128 stands for zero in the data rows.
Here is a table of points, one per row:
120 116 142 104 156 108 98 145 74 106 145 125 138 146 155 124 104 169 102 121 138 100 72 135 153 85 113 171 111 125 112 127 131 161 84 68 81 119 136 102 92
159 125 102 139 149 96 145 100 143 128 149 146 147 144 119 127 136 144 123 148 136 133 91 186 78 139 143 147 174 138 169 152 121 145 137 126 130 156 123 112 141
151 91 133 110 127 186 141 137 171 141 141 135 144 116 114 134 128 109 107 112 128 85 107 111 165 139 129 126 132 95 127 106 112 93 151 160 108 112 172 123 139
125 124 99 142 86 104 122 105 99 120 113 99 139 100 113 116 105 142 165 162 142 112 129 133 140 152 173 119 141 140 173 144 142 168 155 145 120 116 131 110 170
150 132 154 130 127 132 80 104 114 157 121 114 112 118 184 131 143 117 130 90 154 147 157 137 104 138 158 155 148 122 125 152 146 121 148 135 91 139 121 168 146
148 130 112 114 105 157 177 146 113 125 122 132 125 125 109 112 87 138 109 94 132 110 149 110 96 156 115 128 166 126 134 145 87 112 136 119 182 153 167 133 154
127 101 134 225 151 144 103 136 93 123 132 112 130 164 158 130 117 112 131 123 116 144 152 158 142 134 123 120 113 163 98 152 99 95 114 171 113 150 64 128 82
114 135 112 111 80 148 117 101 118 115 113 126 108 173 124 123 139 130 183 136 124 83 98 112 120 140 116 121 120 118 126 120 105 137 140 98 166 138 144 140 83
122 145 124 145 141 165 78 131 75 129 138 101 136 125 214 141 143 116 87 157 117 117 112 121 116 96 89 104 125 97 156 137 152 146 143 152 139 167 72 137 157
112 133 134 107 184 151 143 117 123 133 110 153 158 92 132 118 130 150 82 145 93 122 116 129 101 144 164 147 125 168 105 98 154 171 138 123 126 110 102 127 89
122 112 106 113 115 140 161 125 158 126 126 123 118 128 102 87 166 104 149 81 101 114 133 136 148 127 124 142 120 151 139 120 108 103 140 103 138 90 148 91 147
119 105 121 116 128 145 114 114 171 108 118 128 111 179 129 150 140 106 132 152 116 158 124 98 135 125 139 114 140 102 122 115 100 115 164 98 127 116 163 101 149
139 152 117 139 114 127 151 115 131 161 139 90 101 102 177 113 100 158 137 158 86 107 176 121 112 107 126 128 138 95 148 112 149 103 110 111 80 116 117 142 117
165 113 142 153 136 130 160 166 125 116 52 127 172 127 97 131 136 138 167 127 131 151 133 146 120 120 161 114 150 168 146 160 170 139 174 170 131 139 81 154 185
181 136 139 141 135 133 101 175 108 166 137 107 113 123 106 123 139 162 136 148 117 147 122 174 101 116 77 120 119 128 147 139 171 122 159 137 118 114 150 139 90
88 154 121 124 128 117 103 186 126 168 169 85 102 88 161 118 111 131 129 112 134 173 141 121 114 149 139 107 111 153 89 150 114 123 153 168 103 156 158 122 106
111 157 115 146 123 81 111 139 127 155 95 117 146 128 93 141 101 117 154 147 145 101 121 146 119 111 122 137 155 95 115 113 149 143 141 169 145 153 115 86 131
107 151 126 116 134 100 135 134 149 112 152 113 105 122 106 175 144 93 149 125 169 91 131 153 173 130 121 98 162 138 115 148 115 104 89 113 174 146 128 114 117
102 153 113 142 154 117 135 95 147 131 165 143 166 124 132 108 129 121 160 137 149 120 110 103 139 85 87 108 116 129 110 114 87 171 139 113 148 115 122 147 119
166 110 109 129 115 119 160 138 123 94 174 188 95 145 124 115 100 73 120 129 153 146 114 60 70 143 109 128 132 106 134 149 105 125 103 141 140 125 115 105 141
117 159 122 170 123 132 69 159 132 110 111 133 118 120 136 153 129 115 97 135 66 115 136 103 111 176 93 146 126 150 115 124 137 121 124 150 82 131 105 121 132
91 116 168 165 88 145 101 101 152 138 150 92 107 97 120 117 83 108 115 113 96 141 132 143 109 134 127 113 130 116 166 158 158 69 134 157 118 102 112 142 115
151 120 114 134 111 124 156 143 138 53 130 142 132 141 69 125 156 150 117 44 91 125 158 121 123 128 148 124 131 78 162 144 150 132 145 181 141 138 110 159 165
128 158 124 168 91 155 138 109 160 114 96 119 176 103 119 122 132 122 147 106 162 120 151 117 148 93 112 154 128 158 105 163 134 140 132 116 148 117 158 107 117
130 132 130 79 156 163 121 137 101 107 94 126 147 97 93 98 103 104 138 187 117 126 87 180 145 104 161 165 138 98 112 124 130 190 92 157 115 100 135 183 181
126 116 95 157 131 106 126 133 119 118 132 147 86 97 143 198 124 130 108 143 79 177 156 166 135 110 101 181 151 133 118 157 125 125 125 113 122 167 103 166 128
96 107 147 128 122 122 112 93 107 120 116 188 140 155 132 106 196 129 116 164 108 107 135 91 152 163 99 114 117 149 86 146 142 137 96 127 163 177 134 100 141
114 143 149 186 129 117 106 165 131 157 103 122 81 132 168 137 135 142 102 103 83 151 141 144 131 105 148 114 156 140 172 121 146 124 115 164 134 95 147 151 158
155 163 120 93 170 171 106 118 124 150 108 109 104 99 128 135 81 144 156 138 131 148 147 136 120 97 95 111 115 134 190 155 97 149 101 110 127 132 91 88 136
113 163 156 91 155 110 120 102 131 143 131 70 142 147 136 143 108 131 93 158 122 170 136 110 199 134 134 142 131 126 86 132 142 152 110 93 151 153 105 144 100
117 136 154 98 132 128 142 127 148 100 116 122 173 141 155 135 161 157 122 142 164 101 172 162 135 137 125 149 125 115 82 157 112 123 110 95 115 93 96 127 145
129 110 122 95 182 96 149 100 123 117 115 81 132 137 129 105 126 132 119 128 147 126 125 126 114 140 105 169 114 138 117 94 193 165 109 156 117 157 128 113 151
124 136 159 97 107 150 102 118 146 117 162 148 185 160 104 145 139 148 177 136 121 142 149 123 126 109 166 133 143 183 86 110 120 122 101 132 126 113 171 143 107
48 107 134 127 179 80 140 121 145 130 127 115 163 98 127 131 120 125 150 136 144 111 107 103 143 106 109 163 107 114 162 147 121 135 137 125 130 134 164 135 96
122 83 105 93 92 141 143 156 159 166 133 191 116 170 136 129 117 138 125 110 162 140 163 110 104 125 122 149 130 125 186 89 117 119 146 134 148 119 142 130 135
174 132 98 110 150 139 159 128 93 128 88 146 102 142 83 163 137 129 116 115 146 167 137 58 101 147 142 137 118 141 141 123 137 86 134 149 165 102 141 132 128
117 152 153 146 99 102 155 110 110 152 135 153 130 140 124 115 126 149 155 139 97 139 113 174 98 144 187 90 122 124 95 112 122 133 133 133 106 124 164 64 172
128 115 143 149 103 89 136 161 135 109 151 107 124 104 143 148 126 95 119 151 124 85 135 141 99 138 182 131 94 158 100 128 160 128 114 88 144 143 80 142 160
162 100 123 135 152 101 78 140 152 129 100 133 115 89 191 143 110 140 140 150 112 157 121 133 128 134 115 102 124 131 102 157 139 77 124 153 140 127 88 131 115
140 133 150 96 105 132 113 99 94 109 155 140 82 153 109 167 105 108 139 118 174 116 136 107 134 114 78 143 100 158 124 61 107 81 184 79 143 144 127 112 138
162 143 112 143 128 148 119 132 101 126 118 173 173 116 127 109 144 99 134 112 135 160 122 123 152 166 164 141 108 91 140 94 133 128 103 96 164 141 123 107 131
87 142 116 111 134 124 162 118 128 132 125 132 124 116 104 83 104 122 162 141 170 118 100 173 129 92 144 119 102 105 155 137 129 136 156 162 104 151 124 94 118
110 152 150 82 114 99 136 137 148 133 132 96 141 128 137 104 147 183 91 131 116 122 90 117 182 134 124 150 151 154 111 115 132 129 103 120 82 114 106 126 107
119 149 152 145 158 143 106 149 135 187 137 160 130 136 132 98 100 123 140 94 90 134 131 163 110 111 125 117 169 104 160 146 191 136 143 106 90 107 119 132 123
114 135 63 110 124 131 143 112 125 129 156 131 150 119 109 120 166 93 123 126 128 89 165 128 126 111 149 92 152 144 95 100 130 116 96 110 85 92 133 165 124
144 120 166 169 123 130 126 120 120 107 162 151 92 135 92 126 159 146 97 161 166 106 152 90 160 139 158 129 155 130 116 161 104 129 137 136 140 130 136 138 120
178 101 152 87 100 100 142 145 135 120 85 114 127 144 144 105 138 63 121 126 117 134 124 102 116 91 87 90 86 119 143 102 70 112 130 121 151 146 137 146 92
150 120 96 94 128 159 108 126 144 141 147 125 105 171 127 92 155 154 146 106 138 116 90 99 93 134 143 139 77 107 134 114 129 112 118 105 156 118 168 157 143
105 123 193 131 149 150 148 128 165 104 136 89 113 84 149 141 139 169 135 120 117 136 87 127 156 129 124 141 136 136 120 58 96 155 85 107 104 141 140 106 75
115 141 124 155 123 105 93 106 132 143 114 120 107 123 142 150 112 154 105 92 125 137 120 157 146 152 137 70 82 119 166 133 121 100 127 111 70 156 134 126 113
125 117 109 117 123 113 109 127 130 87 143 138 120 146 99 99 126 115 109 117 182 164 136 133 143 164 119 101 127 134 130 90 108 152 145 132 148 86 160 141 109
138 100 113 119 112 138 220 138 115 140 137 148 128 159 136 161 130 99 137 122 117 113 139 113 152 158 110 105 129 109 112 129 113 162 134 134 121 112 140 124 120
125 86 115 159 104 139 164 116 117 157 128 157 154 116 93 164 155 136 84 117 159 129 105 122 121 127 127 124 113 106 107 148 123 111 124 111 174 92 136 153 133
These points spread out most along one direction. Take the direction at right angles to it along which they spread out most. Go by this last direction. How far along it is each point below, from 0 to 99? The average is 50, and the first point in the table lies past the average. One standard deviation of the points above along it is 16.
128 115 143 149 103 89 136 161 135 109 151 107 124 104 143 148 126 95 119 151 124 85 135 141 99 138 182 131 94 158 100 128 160 128 114 88 144 143 80 142 160 50
119 149 152 145 158 143 106 149 135 187 137 160 130 136 132 98 100 123 140 94 90 134 131 163 110 111 125 117 169 104 160 146 191 136 143 106 90 107 119 132 123 37
119 105 121 116 128 145 114 114 171 108 118 128 111 179 129 150 140 106 132 152 116 158 124 98 135 125 139 114 140 102 122 115 100 115 164 98 127 116 163 101 149 50
126 116 95 157 131 106 126 133 119 118 132 147 86 97 143 198 124 130 108 143 79 177 156 166 135 110 101 181 151 133 118 157 125 125 125 113 122 167 103 166 128 40
155 163 120 93 170 171 106 118 124 150 108 109 104 99 128 135 81 144 156 138 131 148 147 136 120 97 95 111 115 134 190 155 97 149 101 110 127 132 91 88 136 49
129 110 122 95 182 96 149 100 123 117 115 81 132 137 129 105 126 132 119 128 147 126 125 126 114 140 105 169 114 138 117 94 193 165 109 156 117 157 128 113 151 64
113 163 156 91 155 110 120 102 131 143 131 70 142 147 136 143 108 131 93 158 122 170 136 110 199 134 134 142 131 126 86 132 142 152 110 93 151 153 105 144 100 83
128 158 124 168 91 155 138 109 160 114 96 119 176 103 119 122 132 122 147 106 162 120 151 117 148 93 112 154 128 158 105 163 134 140 132 116 148 117 158 107 117 56
150 120 96 94 128 159 108 126 144 141 147 125 105 171 127 92 155 154 146 106 138 116 90 99 93 134 143 139 77 107 134 114 129 112 118 105 156 118 168 157 143 49
178 101 152 87 100 100 142 145 135 120 85 114 127 144 144 105 138 63 121 126 117 134 124 102 116 91 87 90 86 119 143 102 70 112 130 121 151 146 137 146 92 49
125 86 115 159 104 139 164 116 117 157 128 157 154 116 93 164 155 136 84 117 159 129 105 122 121 127 127 124 113 106 107 148 123 111 124 111 174 92 136 153 133 42
